In the rows, 128 means zero.
D: a few groups of rows, each row roughly a mix of its group's hidden directions; one row fits no group
D (90 x 11)
140 123 172 133 155 84 106 124 106 116 117

118 90 90 114 133 157 110 153 149 114 109

157 114 145 136 108 143 104 152 159 161 100

158 125 82 136 127 130 146 159 151 113 159

152 138 105 149 118 155 123 167 156 152 153

124 133 110 92 91 141 132 144 143 173 145

161 141 157 145 121 114 166 113 114 92 113

113 113 156 124 106 162 100 97 127 118 91

113 99 91 126 145 180 129 143 138 113 129

134 151 117 160 99 114 164 126 157 115 158

117 138 161 152 80 116 132 108 150 147 107

124 88 106 120 162 141 117 166 138 115 155

127 129 175 118 112 105 110 115 115 158 91

113 127 90 173 103 119 120 158 126 105 119

91 165 115 102 117 109 140 113 90 117 132

142 161 126 134 141 154 116 122 183 109 112

123 124 116 109 137 154 125 79 168 100 130

166 115 84 121 114 116 144 153 152 103 136

148 139 166 130 133 110 150 133 85 160 145

127 181 109 137 145 143 133 162 159 138 138

129 76 168 140 152 110 125 128 116 145 111

137 132 124 172 114 128 182 131 148 106 126

142 136 106 143 103 148 182 137 149 109 145

128 107 113 96 144 166 145 124 148 85 134

113 181 91 122 137 129 148 138 131 109 153

115 94 99 118 152 160 135 161 125 152 106

150 128 153 143 128 116 154 138 75 154 145

142 103 134 127 92 118 137 71 111 135 139

132 107 125 100 148 180 148 151 141 147 113

133 66 139 128 134 102 137 113 98 117 132

156 89 175 122 120 123 143 152 127 106 116

113 142 127 99 146 79 149 144 119 114 95

119 150 154 115 156 107 127 139 151 128 76

102 168 135 119 92 148 110 120 102 158 129

96 124 124 121 136 113 143 96 79 109 153

128 111 90 121 157 145 159 164 119 152 113

121 118 141 89 83 157 100 122 141 145 133

121 138 135 90 144 141 129 98 167 89 136

114 138 130 154 190 128 147 136 140 120 153

114 103 158 100 110 128 79 133 136 155 125

161 77 135 132 112 141 112 101 146 106 118

119 172 135 170 104 91 131 119 123 117 137

115 121 105 127 188 133 102 127 100 121 117

129 117 171 122 136 89 81 126 123 125 140

125 146 109 190 100 122 147 136 110 123 128

156 132 127 135 120 133 120 178 160 163 112

129 100 96 121 133 167 135 99 147 91 130

145 76 121 95 143 137 127 142 98 108 142

126 125 141 84 143 113 107 93 149 94 143

117 131 153 101 119 124 96 111 111 167 92

147 86 107 152 119 126 119 98 86 131 138

137 107 145 104 143 132 117 159 112 182 115

126 132 119 121 129 131 142 101 143 63 150

121 108 126 98 171 125 89 142 101 146 118

108 127 81 163 152 155 137 126 142 104 138

105 150 112 143 135 153 134 102 108 116 179

125 172 162 139 121 94 120 102 134 159 130

145 99 113 150 118 120 141 131 79 97 150

159 134 123 101 140 100 134 153 120 118 178

95 132 91 157 170 122 120 130 125 153 113

127 155 76 135 121 133 160 136 144 134 162

134 165 91 153 154 112 158 120 119 112 148

156 89 119 161 142 141 132 154 142 141 162

114 112 76 128 140 158 144 158 145 139 145

128 108 90 145 167 138 150 161 135 109 147

96 174 138 133 141 158 119 91 123 119 141

107 167 142 125 122 96 98 111 167 131 121

118 141 117 134 123 134 113 70 171 115 123

141 162 167 126 137 138 176 122 115 143 144

145 124 142 151 122 117 143 147 79 170 132

121 145 107 174 113 160 156 146 135 149 109

150 117 130 150 119 176 106 100 158 118 145

130 106 103 107 105 110 141 97 102 87 140

118 142 153 89 141 105 91 116 159 147 120

140 96 117 101 80 111 125 108 104 111 114

147 127 130 95 105 103 123 140 145 121 74

116 108 123 85 135 136 80 143 126 151 149

149 104 126 143 132 162 147 98 102 170 126

114 106 115 84 137 146 85 145 126 153 142

113 120 114 121 123 110 72 108 161 139 107

132 115 128 143 119 102 124 183 87 140 129

131 102 133 126 184 129 115 139 98 115 100

142 96 114 128 132 158 161 166 95 119 134

124 130 151 140 74 138 123 108 162 109 146

133 122 129 161 120 159 118 151 124 171 165

123 148 112 128 131 108 144 185 117 163 136

144 121 123 78 161 136 103 137 93 121 137

96 184 146 120 148 137 121 106 135 122 108

129 139 117 160 177 87 130 135 119 112 145

104 100 169 143 166 121 127 103 103 133 127
one row of each group, then the others: which group is each in?
144 92 136 81 150 141 107 156 111 124 135 => L
111 122 106 143 113 110 97 181 132 138 105 => B
146 113 134 107 135 106 128 111 156 90 83 => N

119 160 154 103 134 102 107 91 161 123 133 => B
150 136 184 116 112 102 111 106 112 113 120 => L
128 135 84 103 98 115 144 115 109 93 146 => N
121 107 103 110 137 162 111 95 169 121 112 => B
132 116 127 116 81 119 121 156 98 169 124 => N
129 126 121 95 135 172 124 113 97 132 88 => L
129 120 114 152 164 151 156 124 108 106 87 => L
95 188 117 110 138 113 144 142 116 129 124 => N
149 132 176 148 120 110 135 105 120 88 112 => L
